A single turn carries every row of the set below to another of its rows. Some are shown first; where does it send the rows asked next?
mumop: [ 0.81  1.27  0.41 -0.79 -1.71  1.76  1.28  0.79  1.22  1.53  3.42 -0.46
 -2.21  1.05 -2.75 -2.11 -0.94 -2.18 -0.28 -0.01  0.11  0.12]
bogir: [ 1.23  0.41 -1.66  0.58 -2.20 -0.93 -1.94  2.60 -2.78  1.23  1.21  0.50
  1.95  0.22 -0.44  1.09  0.03  0.10 -0.14  0.01  1.97 -0.59]
suvef: [-0.37 -1.61 -0.44 -0.60 -0.15  0.27 -1.53  0.19  0.23  0.69  1.11  0.39
  0.94 -0.80  2.44  3.50 -0.46  1.12 -1.41  0.22  1.42  0.54]
tinik: [-0.64 -1.60 -0.15 -0.33  0.40  0.57 -1.06  0.52  0.54  0.96  1.04  0.76
  1.35 -0.55  2.05  3.31  0.08  1.14 -1.44  0.51  1.26  0.23]
fasas: [ 0.90 -0.34 -2.02 -0.11 -3.28  1.23 -0.39  1.85  1.15  0.99  1.06 -0.14
  1.33 -1.53 -0.21  0.75  0.20 -0.24  2.05  1.87  1.77 -0.08]
feb: [ 0.47 -0.92 -1.72 -0.05 -3.43  0.66 -0.39  1.74  1.46  1.11  0.90 -0.09
  1.41 -1.38  0.02  1.41  0.18 -0.03  2.33  1.81  1.34  0.34]
Kolo: [ 0.77  2.21  1.04 -0.37  0.74  0.01  0.17 -0.59 -1.73  0.63  3.28 -0.69
 -0.56 -0.06  0.33 -1.14 -0.69  0.17 -3.44 -0.88 -0.97 -0.96]
gaf: [ 0.27  1.74 -0.19 -1.28 -0.62 -0.70  1.67  1.47 -0.46  0.89  3.17 -0.49
 -0.91 -1.98  2.22  0.98 -2.44  0.02 -1.82 -0.93  1.81  1.97]
faru: [ 0.46  1.52  0.67 -0.80 -1.96  1.32  1.38  0.69  0.79  1.11  3.24 -0.81
 -2.45  1.16 -2.84 -1.90 -1.14 -2.15 -0.04 -0.49  0.43 -0.02]
Goreb: [-0.09 -0.33  1.59  0.37 -1.92  0.19 -0.89 -1.35  0.61  2.49  1.07  1.61
  0.49 -0.33 -2.14 -1.05  2.85 -1.13  0.45  1.27 -0.39 -0.07]
nub: [ 0.51 -1.17 -1.48  0.18 -3.62  0.93 -0.16  1.87  1.44  1.05  0.56  0.31
  0.87 -1.50 -0.33  1.05 -0.13 -0.43  2.38  1.78  1.40 -0.34]
mufe: [ 0.77  1.74  0.88 -0.47 -1.96  0.93  1.37  0.80  0.51  1.09  3.32 -0.78
 -2.08  1.02 -3.02 -1.80 -0.78 -2.44 -0.02 -0.10  0.50 -0.30]
Monab: [ 0.74  2.29  1.56 -0.12  0.41  0.16  0.16 -1.09 -1.71  1.04  3.22 -0.72
 -1.25  0.03  0.28 -1.49 -1.12  0.05 -3.01 -0.76 -0.86 -1.03]
fafi: [ 0.36  1.48  0.88 -0.25 -1.55  1.10  1.46  0.52  0.84  1.58  3.17 -0.62
 -1.93  0.94 -3.02 -2.27 -0.66 -2.03  0.37 -0.03  0.11 -0.19]
bizif: [ 0.84 -0.90  0.91  0.21 -1.42  1.40 -0.73  2.86  1.04  1.34  1.57  1.76
 -0.18  1.78 -2.09 -0.54 -0.65 -0.60 -0.58 -1.52 -2.05  0.76]
fezit: [-1.07 -1.63  0.22 -0.38 -0.06  0.55 -1.02  0.23  0.04  0.81  1.24  0.53
  1.06 -0.36  2.45  3.57  0.13  0.80 -1.17  0.16  1.68 -0.10]
lalag: [ 0.03  1.45  1.61 -0.51 -1.44 -0.35  0.43  2.15  0.40  0.41  1.67  1.39
  0.23 -0.64 -0.42 -1.99 -2.95  0.13 -0.81  0.80 -2.64 -1.95]
momat: [ 0.33  1.91  1.49 -0.28 -0.17 -0.24  0.56 -0.99 -1.73  0.79  3.10 -0.64
 -1.04  0.07  0.95 -1.06 -0.77  0.15 -2.85 -0.97 -1.73 -1.42]
tem: [ 0.26  1.49 -0.22 -1.35 -1.34 -0.77  1.65  2.05  0.12  0.45  2.78 -0.10
 -1.17 -2.20  2.22  1.06 -2.18  0.19 -1.74 -0.79  2.09  1.90]
lev: [ 0.84  0.85  1.25 -1.42 -2.83 -0.50 -1.19  2.18 -0.09  2.05 -0.39  1.72
  1.86 -0.29 -2.22 -0.18  0.52 -0.38 -0.89  0.47  0.82  2.35]
seleb: [ 0.46  1.65 -0.06 -1.19 -1.24 -0.46  1.81  2.19 -0.36  0.63  2.78 -0.19
 -1.12 -2.20  2.36  1.26 -2.30  0.14 -1.88 -1.03  1.81  1.91]
tenu: [ 0.14 -0.55  1.15  0.66 -1.38 -0.13 -1.01 -1.23  1.13  2.19  1.25  1.58
  0.77 -0.25 -2.29 -1.44  2.23 -1.42  0.38  1.58 -0.02 -0.82]
kana: [-0.78 -1.93 -0.39 -0.43  0.27  0.59 -1.15  0.58  0.38  0.98  0.89  0.91
  1.37 -0.97  2.38  2.85 -0.26  1.08 -1.61  0.28  1.27  0.36]
gutan: [ 0.18 -0.27  1.25  0.76 -1.22  0.01 -0.70 -1.20  1.05  2.57  1.04  1.68
  0.73 -0.12 -2.28 -1.25  2.63 -1.32  0.33  1.54 -0.17 -0.62]
Meza: [ 0.49  2.03 -0.33 -1.04 -0.84 -0.68  1.61  1.65  0.29  0.76  3.21 -0.21
 -0.91 -2.05  2.51  0.68 -2.22 -0.35 -1.85 -0.52  2.36  1.73]
kufen: [-0.78  0.81  0.84  0.85  0.39 -2.50  0.47  1.94 -0.38  1.64  3.61  2.99
 -0.98 -0.88  0.83 -0.67 -2.25 -1.11 -1.16 -0.13  0.95 -0.69]
domum: [ 0.93  2.10  0.98 -0.23  0.56 -0.22  0.49 -0.86 -1.51  1.01  3.25 -0.66
 -0.46  0.30  0.65 -1.08 -0.78  0.39 -3.46 -0.84 -1.27 -1.17]
Bebop: [-1.53  0.50  0.46 -1.22  0.04 -0.89 -0.88  2.09 -1.21  0.66  1.70  0.39
  0.50  0.97 -0.16  1.78 -2.80 -0.82 -1.32  1.03  3.15 -1.21]
tef: [ 0.35 -0.67 -1.60 -0.01 -3.76  1.11 -0.32  1.88  1.32  0.76  0.83 -0.01
  0.80 -1.72 -0.44  0.94  0.04 -0.23  2.57  1.65  1.55 -0.36]
bive: [ 0.22 -0.46  1.26  0.80 -1.82  0.40 -1.41 -1.20  1.28  2.28  1.01  1.39
  0.36 -0.15 -2.17 -1.00  2.25 -0.93  0.67  1.70 -0.25 -0.21]

Bebop turns into kufen
fafi turns into bive
fezit turns into Meza
And these:
mufe turns into tenu
gutan turns into tef

